Each path below is one point turned by a fixed rotation once a step. After each direction that follows a path, write how fast that rotation turns it, in degrees a step (0 if it stays still).
Each turn is a multiple of 5 degrees from 10 to 175, or 0.
Each row of a path follows its step; steps can be skipped.
path 1
step 0: [-1.374,0.644,-0.589,-0.822,-1.268,-0.507,0.862,1.146,-0.032,-1.917,0.518,1.679,1.200,0.688,1.676,-0.574,-0.518,-1.919,3.492,-1.362,-1.179,-0.727,-2.208,-0.140,-0.091,1.908,-2.673,-0.850,-1.213,-0.253,-0.977,0.500]
step 1: [0.185,-1.013,-1.128,1.972,-1.173,-0.960,1.036,-0.420,0.785,1.077,-0.600,0.450,2.711,0.687,1.533,2.662,0.058,-1.051,2.098,-0.527,1.129,-1.567,0.369,-1.629,-0.821,-0.475,1.880,0.168,1.604,-1.921,1.457,2.013]
step 2: [0.729,0.382,-0.096,-2.390,-1.330,-1.494,-0.705,0.290,0.309,1.272,-1.310,1.184,1.814,0.474,0.788,0.890,1.424,-0.802,1.833,-2.027,-0.573,0.495,1.064,0.595,-0.372,2.171,-0.594,-1.574,-2.569,-0.553,-3.218,0.667]
step 3: [-0.474,-0.607,-1.316,-0.109,-3.337,-1.765,0.281,-0.535,0.504,-0.822,1.071,-1.848,1.275,-1.179,-0.594,-0.169,2.602,-0.611,3.066,-0.493,-1.285,-0.205,-0.701,-1.124,-0.181,0.160,1.618,0.277,1.867,-2.316,1.225,0.350]
step 5: [0.182,0.562,-1.185,-0.267,-0.340,-3.623,-0.407,0.236,-0.335,0.154,1.629,-0.270,3.439,0.709,0.032,0.790,0.412,-0.131,0.471,-2.696,-0.625,-0.608,0.917,-1.918,-0.632,1.251,-0.951,0.329,2.368,-1.246,1.280,-1.312]
step 6: [-0.876,-0.991,-0.124,-1.397,0.179,-0.859,0.998,0.152,1.295,1.986,-2.258,-0.433,1.236,-1.179,0.724,1.709,0.318,-2.905,1.704,0.619,-2.478,0.040,-0.856,2.022,1.383,2.556,-1.244,-0.630,0.009,-1.205,0.426,0.829]
step 7: [-0.366,0.612,0.305,-0.111,-1.583,-2.341,3.538,-1.930,-1.787,-1.184,-0.419,0.759,1.989,0.874,-0.363,-0.519,-0.129,-1.456,1.673,-0.270,0.131,-1.083,0.293,-2.053,-1.410,0.150,-1.070,0.278,1.802,-1.809,-1.484,0.226]
step 8: [0.782,0.195,0.843,1.102,-2.042,-2.219,0.195,-0.094,0.774,2.684,-2.637,-2.067,2.853,0.728,1.606,1.524,0.787,0.326,0.537,-0.202,-0.991,-0.310,-1.411,1.309,-0.512,1.707,0.873,-1.221,0.033,1.374,0.063,1.135]
step 9: [-0.931,-0.425,-0.802,-1.587,-0.378,-2.660,0.594,-0.567,0.672,-1.163,-0.005,0.129,2.798,1.283,-1.369,-2.152,-0.699,-1.579,2.613,-2.079,-0.898,1.913,-1.424,-0.350,-1.874,0.221,-0.412,-0.231,-1.382,-1.111,-0.332,-0.565]
step 10: [-0.793,-1.386,0.233,1.640,-1.694,0.275,0.623,0.168,0.686,-0.166,-0.205,0.032,3.453,0.303,1.046,1.170,1.531,0.061,2.084,1.032,-1.483,-1.347,-1.080,-0.084,-0.259,1.573,-1.336,1.525,0.182,0.125,2.146,3.386]
step 12: [-0.051,-1.189,0.630,-1.345,-1.758,-0.900,-0.267,1.099,-1.239,1.200,1.096,-1.070,1.419,0.973,2.369,0.729,3.480,0.194,2.108,-0.515,-2.953,-0.108,-0.548,1.087,-1.514,1.357,-0.024,0.960,1.313,-1.540,0.120,0.117]
Directions:
[-0.633,-0.770,-0.280,0.463,-0.450,0.074,-0.207,0.073,-0.375,-0.513,-1.267,0.491,0.054,-0.223,0.359,-0.365,-0.121,-0.496,-0.332,0.680,0.326,-0.677,0.340,-1.007,-0.118,-0.317,-0.134,0.737,0.363,0.509,-0.314,0.428]	115
[-0.051,-0.091,0.000,-0.522,0.142,1.008,1.301,-0.096,0.625,-0.498,0.172,0.064,-0.256,0.473,-0.114,-0.787,0.062,0.047,0.699,0.805,0.059,-0.339,-0.394,-0.209,0.405,-0.245,-0.326,-0.329,0.393,-0.628,0.524,0.804]	115
[0.004,-0.676,0.368,0.393,-0.260,0.601,0.216,-0.646,-0.108,0.534,0.309,-0.789,-0.039,0.049,0.125,-0.360,0.263,-0.511,-0.656,-0.777,0.484,-0.332,0.003,-0.546,-0.712,0.322,0.445,0.561,-0.075,-1.010,0.940,-0.377]	170
[-0.726,-0.008,-0.380,0.377,0.444,-0.078,-0.803,0.050,0.877,-0.505,0.560,-0.066,0.637,0.185,-0.502,-0.449,-0.565,0.173,-0.064,-0.432,0.128,-0.312,-0.496,-0.155,0.438,0.396,-0.743,0.455,-0.335,0.815,1.128,-0.056]	70
[-0.702,0.159,-0.210,-0.966,0.247,-0.292,-0.249,0.016,0.103,0.340,-0.076,-0.280,-0.333,-0.290,-0.437,-0.029,0.727,0.386,-0.590,0.204,-0.129,-0.665,0.854,-0.035,1.006,0.467,-0.314,0.193,1.088,-0.525,0.005,-0.774]	40
